In the rows, zero is written as 128.
Families of rows that turns and mirrors carry onto each other, the same ones carrying the whole set onto itself: the rest of each named row's family, in list order:
4 families of 8 rows:
zuf: [142 102 128 144 128 128 116 148 162]
bedov: [171 126 147 143 133 110 109 142 141]
nebu: [149  94 126 147 156 123 122 160 158]
Pezom: [169 117 150 137 158 113  97 138 140]
rulaf: [138 102 123 150 136 119 122 155 160]
mumu: [122 110 127 142 147 131 148 136 142]
nelid: [121 109 124 134 153 126 143 146 133]
Beg: [171 109 148 144 157 125  98 135 151]
vidam: [144  96 136 149 149 122 116 157 166]
veli: [143 130 151 140 173 119 121 132 114]
mori: [142  97 150 159 134 121 129 149 157]
funab: [164 111 147 135 150 116  91 141 136]
fovu: [153 137 136 151 156 136 124 116 126]
Fozat: [149  95 135 138 135 122 116 153 162]
rolaf: [156 128 126 139 161 118 119 133 108]
soze: [129 100 129 155 162 129 139 141 123]
Rek: [120 121 131 144 151 118 147 140 130]
Pid: [152 129 156 133 162 125 123 116 119]
vub: [128 120 134 130 152 132 152 141 131]
Mezok: [146 100 126 140 147 131 126 159 163]
Kevab: [130 106 131 134 137 143 136 135 123]
Bada: [145 127 150 142 162 112 117 122 113]
Labo: [165 108 142 148 149 112  92 137 144]
nati: [144 132 142 140 170 121 129 119 118]
fefog: [146  96 146 137 144 127 120 170 144]
gupam: [121 121 131 150 152 130 147 139 141]
nat: [150 128 150 135 148 119 129 113 119]
lurer: [132 114 125 127 146 123 148 147 128]
vele: [167 109 154 155 156 120 102 126 149]
genul: [165 121 154 146 152 114  98 127 147]
gimu: [143 134 140 131 155 120 127 117 115]
kosam: [169 127 152 153 163 122 110 151 148]

Which other rows belong to the same family as lurer? zuf, nebu, veli, funab, gupam, nat, vele
Which other rows belong to the same family as rulaf? Beg, Rek, Pid, vub, Mezok, Bada, Labo

Families of rows that turns and mirrors carry onto each other, the same ones carrying the whole set onto itself: the rest of each named row's family, in list order:
4 families of 8 rows:
Mipi: [140 127 122 122 119 148  89 129 154 131 115]
zon: [141 123 124 117 121 150  89 129 152 126 111]
bur: [142 109 118 151 141 146 119 124 134 138 122]
Tig: [114 148 140 107 119 124 118 137 148 122 104]
lepu: [118 126 126 124 133 115 151 123 127 131  95]
tanu: [149 120 122 120 117 144  90 119 149 141 115]
pamov: [141 114 115 115 112 144  89 121 144 138 119]
sofut: [142 119 125 123 117 155  94 119 149 123 123]
zosi: [145 116 116 108 113 146  94 124 144 128 102]
Piri: [143 108 119 148 138 150 121 117 130 136 124]
pobod: [120 133 138 141 137 123 146 131 124 129 118]
gerop: [142 106 117 147 143 136 124 117 131 149 118]
lon: [122 130 140 130 137 113 146 132 123 135 108]
zimi: [115 133 136 138 136 125 150 124 126 132 118]
moged: [129 134 135  97 111 124 117 130 138 117  91]
kige: [152 114 118 114 109 148  99 111 142 129 107]
Bamid: [114 124 133 125 133 113 145 133 117 131 113]
tak: [108 131 134 133 141 121 146 132 134 125 112]
ked: [140 106 109 140 131 139 134 103 130 143 110]
Pomal: [121 138 131  98 103 119 125 131 136 127 100]
zevo: [120 137 138  99 106 121 110 136 136 123 110]
kevup: [118 150 142 112 115 125 117 137 146 123 111]
duk: [130 110 116 149 139 146 129 112 138 138 127]
keva: [117 140 132  98 110 120 123 132 140 125  96]
Kival: [119 125 127 129 129 121 155 118 119 135 109]
Relug: [129 143 146 103 110 121 111 134 142 127 106]
gid: [143 115 110 108 108 143  96 123 146 135 104]
migel: [124 121 127 127 126 118 154 126 115 133 108]
delo: [145  98 107 137 131 142 126 117 124 141 111]
Peda: [133 100 110 142 139 136 124 118 125 145 122]
tabi: [146 101 112 138 131 147 125 110 123 138 115]
fiko: [119 139 143 107 119 131 111 140 146 111 107]

Which other rows belong to the same family as gerop? tanu, pamov, lon, Bamid, zevo, Relug, Peda
Which other rows belong to the same family as Pomal? Mipi, bur, pobod, kevup, gid, migel, delo
Which other rows belong to the same family as fiko? lepu, sofut, moged, kige, tak, ked, duk

Families of rows that turns and mirrors carry onto each other, the same ones carrying the whole set onto itself: the rest of each named row's family, in list order:
9 families of 3 rows:
dek: [116 161 133 128 115 133 132 123  97 102]
Keso: [101 173 140 124 126 130 122 124  88 110]
leko: [115 154 135 114 125 118 137 128  92  98]
kof: [112 154 134 132 134 147 118 113 103 105]
sefa: [ 85 157 132 109 160 127 133 135 141 111]
mevo: [ 88 169 119 102 161 140 130 138 124 112]
peb: [104 149 129  93 114 117  99 140 133 121]
rasuf: [120 168 147 112 123 141 123 114 102 105]
mulak: [ 91 151 148 106 153 118 144 125 133 120]
pofe: [101 142 117 101 121 116  93 122 121 117]
muto: [ 95 168 135  98 142 124 146 141 137 102]
Bomer: [ 91 158 148  99 153 141 136 143 129 119]
Tekar: [110 151 133  86 130 111  95 118 125 114]
reli: [ 95 166 145 137 129 131 114 115 102  98]
vuno: [ 83 136 114 107 117 122 103 118 126 113]
Zonug: [ 85 145 132  89 111 118 111 115 124 123]
natik: [112 157 136 134 130 132 130 125  96  99]
tari: [ 96 149 120  90 122 124  92 120 125 120]
gasa: [ 89 178 135 110 153 124 136 141 133 122]
Febiv: [ 96 150 112 115 111 113 106 128 129 131]
lagu: [ 80 162 142 110 153 131 140 132 140 111]
zas: [ 85 160 126 101 118 108  95 126 124 124]
puga: [ 95 161 121 115 153 132 133 139 142 101]
senu: [102 153 152 119 114 131 124 133  95  97]
Gisu: [115 166 140 128 118 125 128 125  94 108]
misa: [ 95 152 120  88 124 113  97 122 122 124]
sepu: [ 83 168 145 107 158 124 139 136 132 109]

Which other rows belong to the same family as muto? rasuf, Zonug
Which other rows belong to the same family as puga? kof, vuno
Which other rows belong to the same family as tari? dek, lagu
Which other rows belong to the same family as Tekar? leko, mulak
Which other rows belong to the same family as Keso? gasa, zas
Which other rows belong to the same family as sepu? Gisu, misa

Families of rows that turns and mirrors carry onto each other, the same ones carrying the whole set onto itself: the rest of each named row's family, in list order:
7 families of 5 rows:
vipit: [120 119 111 153 120 130 111 169 113 108 126 113 159 106]
nupud: [120 129 119 180 104 111  95 149 104 123 120 122 125 110]
vesi: [116 124 115 158 138 146 112 162 105 126 133 111 142 111]
sasu: [133  99 122 135 110 130 103 130 109  97 104 109 116  87]
Mazez: [131 142  91 151 113 128 135 130 125 107 118  96 140 107]
lisu: [126 146 118 160 128 142 129 112 108 118 126 112 131 127]
dotik: [155 115 112 130 117 131 148 126 108 125 121 121 124 112]
vib: [120  97 127 160 118 118 101 127  86 129 134 122 130 113]
sep: [151 107 122 162 119 127 107 121 127 109 121 118 105  97]
sele: [147 121 124 140  99 103 140 123 109 117 116 101 125 113]
pelid: [130 110 130 170 107 115  99 127  98 134  98 103 120 118]
Musu: [140 122 113 125 114 106 144 132 101 124 104 116 133 112]
gukar: [134 137 110 174 110 146 113 133 126 116 109 102 148 127]
boli: [157 100 127 155 117 131 115 136 112 114 117 120 101  94]
kezez: [123 134 100 150 140 139 133 118  99  99 109 104 132 115]
Nafun: [117 118 113 159 108 135 102 152 113 147 102 117 149 113]
Fuvam: [150 102 114 149 114 117 114 133 133 125  99  93 124 105]
gol: [110 132 114 159 101 136 119 152 102 119 129 105 159 110]
sado: [143 109 135 155 115 139 115 135 107 105  98 129 107  90]
Bana: [133 108 121 151  95 113 112 141 111 127 104 113 112  82]
Dilin: [123 145  93 143 120 146 118 121 115 100 106 122 131 114]
buzip: [131 143 107 155 133 151 139 125 103 114 124 103 131 121]
vos: [146 117 126 125 129 116 143 134 109 121 107 127 128 118]
podek: [120 115 124 152 136 144 113 160 109 102 127 112 154 111]
Nozi: [143 109 102 145 100 129 131 116 110 124 110  99 152 124]
bip: [150 117 125 126 108 117 127 127 115 101 122 126 138 130]
laki: [144 110 116 125 110 137 141 122 117 131 123 125 138 104]
Pozo: [108 130 139 138 119 144 108 154 104 114 116 114 148 114]
pato: [125 116 113 173 100 116 100 138  82 113 113 136 129 111]
lanat: [126 142 106 158 125 132 130 126 103  92 111  89 137 112]
rigak: [126 101 118 170 123 125  98 142  83 126 128 126 119 109]
Lesed: [118 120 115 153 129 104  89 137  98 114 114 128 119 122]
bapom: [147 120 134 154 106 124 116 147 119 108  96 120 109  88]
vuvat: [126 106 109 167 123 121 100 141  88 113 119 146 130 117]
reda: [109 123 115 153 139 144 106 151 122 130 127 110 138  98]

Which other rows belong to the same family as podek? kezez, sado, vos, vuvat
Which other rows belong to the same family as Nozi? pelid, gukar, Nafun, Fuvam
Which other rows belong to the same family as sele? nupud, Mazez, gol, Bana
Which other rows belong to the same family as boli? vesi, dotik, buzip, rigak

